In the rows, zero is written as 128.
Families of rows that turns and mirrors carry onto each other, the same ones carrying the whole set onto itself: the rest of each named row's family, in list order:
9 families of 3 rows:
j_944: [168 154 141 136 109  68 138 151 120 149 130 129 132]
j_35: [176 135 161 136 117 111 112 144 107 127  90 143 152]
j_347: [122 129 102 161 120 118 109 131 108 126 111 125 162]
j_96: [109 142 110 154 126 114 125 149 113 118 106 126 155]
j_816: [133 145 115 143 117 129  87 141 140 122 111 120 127]
j_985: [123 131 121 141 112 108 128 175 120 129 104 139 132]
j_567: [168 141 132 156 122 104 103 104 102 134 114 124 175]
j_857: [174 141 151 148 126 131 103 140 101 133 101 117 169]
j_85: [174 156 143 139 119 116  81 117 132 128 114 119 139]
j_250: [151 167 119 141 112  92 102 131 144 141 138 109 121]
j_658: [113 126 121 131 123  82 112 171 118 132 109 126 142]
j_547: [119 140 123 146 121 128 103 170 117 146 102 135 144]
j_910: [150 167 131 142 118  80 120 154 123 173 137 121 136]
j_968: [158 139 144 105 118 127 103 122 110 132  91 128 154]
j_382: [143 152 106 158 115  78 125 120 115 148 140 112 155]
j_616: [151 169 125 149 124  69 139 129 116 143 137 113 152]
j_812: [163 160 134 103 111  83 126 122 120 154 128 113 138]
j_653: [168 162 135 147 120  83 130 144 115 158 139 100 149]
j_972: [189 138 147 127 136 103 108 118 111 124 102 132 148]
j_34: [120 139 111 152 121 122 120 170 116 137 117 108 146]
j_660: [166 150 149 148 130 110 112 118 101 121  98 130 175]
j_407: [155 125 155 127 128  96  93 146 102 124  89 135 165]
j_454: [161 146 146 126 123  52 115 146 114 148 126 121 149]
j_247: [128 123 108 135 133 121 113 151 122 114  98 132 133]
j_651: [177 153 161 140 124 114  93 137 107 154 102 135 161]
j_24: [156 151 113 132 129  70 133 138 128 142 136 117 123]
j_15: [115 140 108 109 110 114 122 147 124 139 112 120 132]

Same family as j_816: j_85, j_250
Same family as j_985: j_944, j_35
Same family as j_15: j_968, j_812
Same family as j_616: j_96, j_660
Same family as j_347: j_567, j_382
Same family as j_24: j_972, j_247
Same family as j_857: j_653, j_34

Families of rows that turns and mirrors carry onto each other, the same ones carrying the whole set onto itself: the rest of each named row's family, in list order:
8 families of 5 rows:
j_778: [128 120 122 140 145 159 117 146 128 101 157 119]
j_725: [128 108 124 132 130 173 135 120 153  85 127 120]
j_284: [116  88 130 115 102 118 132  99 138 136 128 127]
j_568: [125 102 150 132 118 131 150  95 163  99 121 138]
j_473: [144 101 127 146 114 112 129  97 112 132 121 125]
j_966: [131 127 120 149 129 127 110 145 110 129 151 124]
j_314: [113 134 128 139 140 158 123 156 135 105 140 114]
j_248: [114 125 144 150 130 146 150 160 156 114 137 126]
j_384: [114 117 153 133 143 145 152 124 160  87 127 127]
j_30: [141 101 125 132 115 142 153  86 139 109 116 106]
j_378: [122 133 146 154 112 121 145 153 144 139 134 127]
j_322: [113 119 133 135 147 149 114 144 127 115 166 119]
j_976: [108 140 158 136 144 129 141 146 145 111 138 121]
j_733: [148 103 123 134 134 169 129 112 142  89 143 118]
j_158: [112 117 140 113 110 116 123 126 128 152 143 111]
j_207: [126 130 143 135 129 123 118 134 108 149 135 139]
j_626: [126 116 154 135 103 106 139  99 150 130 128 139]
j_104: [102 122 119 141 120 114 123 136 119 142 150 125]
j_748: [126 113 131 122 135 170 145 112 150  98 143  98]
j_514: [121 141 128 144 115 124 113 147 120 139 137 121]
j_550: [129 109 143 122 151 174 135 121 139  97 132 133]
j_269: [135 107 138 126 144 171 131 114 142  95 151 108]
j_383: [162  99 121 139 109 142 130  90 132 110 129 123]
j_209: [116 140 159 138 119 106 133 131 139 137 139 129]
j_652: [124 107 143 144 121 157 157 133 171 100 131 130]
j_680: [154  96 134 133 124 148 140  86 133 105 123 111]
j_8: [127 106 117 144 106 108 139 100 120 136 119 123]
j_232: [115  81 127 115 125 140 147 103 143 104 112 120]
j_205: [116 130 144 130 154 154 122 149 121 121 143 132]
j_425: [102 126 127 128 138 153 127 143 137 117 164 109]
j_27: [139 119 126 142  90 117 120 106 128 141 123 129]
j_243: [145 109 142 132 110 124 127  96 119 142 120 144]
j_644: [109 127 144 114 138 137 133 146 128 131 138  94]
j_62: [111 105 135 115 147 151 148 132 138 101 119  99]
j_509: [144  99 124 134  99 148 133  90 149 107 117 128]
j_386: [146  96 141 124 124 156 138  88 137 111 118 140]
j_387: [118 115 125 147 128 113 113 133 108 139 148 130]
j_832: [138 103 144 144  98 141 156 110 168 118 125 134]
j_925: [137 119 146 151  93 118 149 123 152 141 126 132]
j_932: [151 114 120 149 107 116 118 111 112 134 133 127]

Same family as j_644: j_284, j_158, j_232, j_62
Same family as j_778: j_966, j_733, j_383, j_932
Same family as j_27: j_725, j_314, j_514, j_509
Same family as j_269: j_473, j_322, j_680, j_387
Same family as j_568: j_384, j_976, j_626, j_209
Same family as j_425: j_30, j_104, j_748, j_8

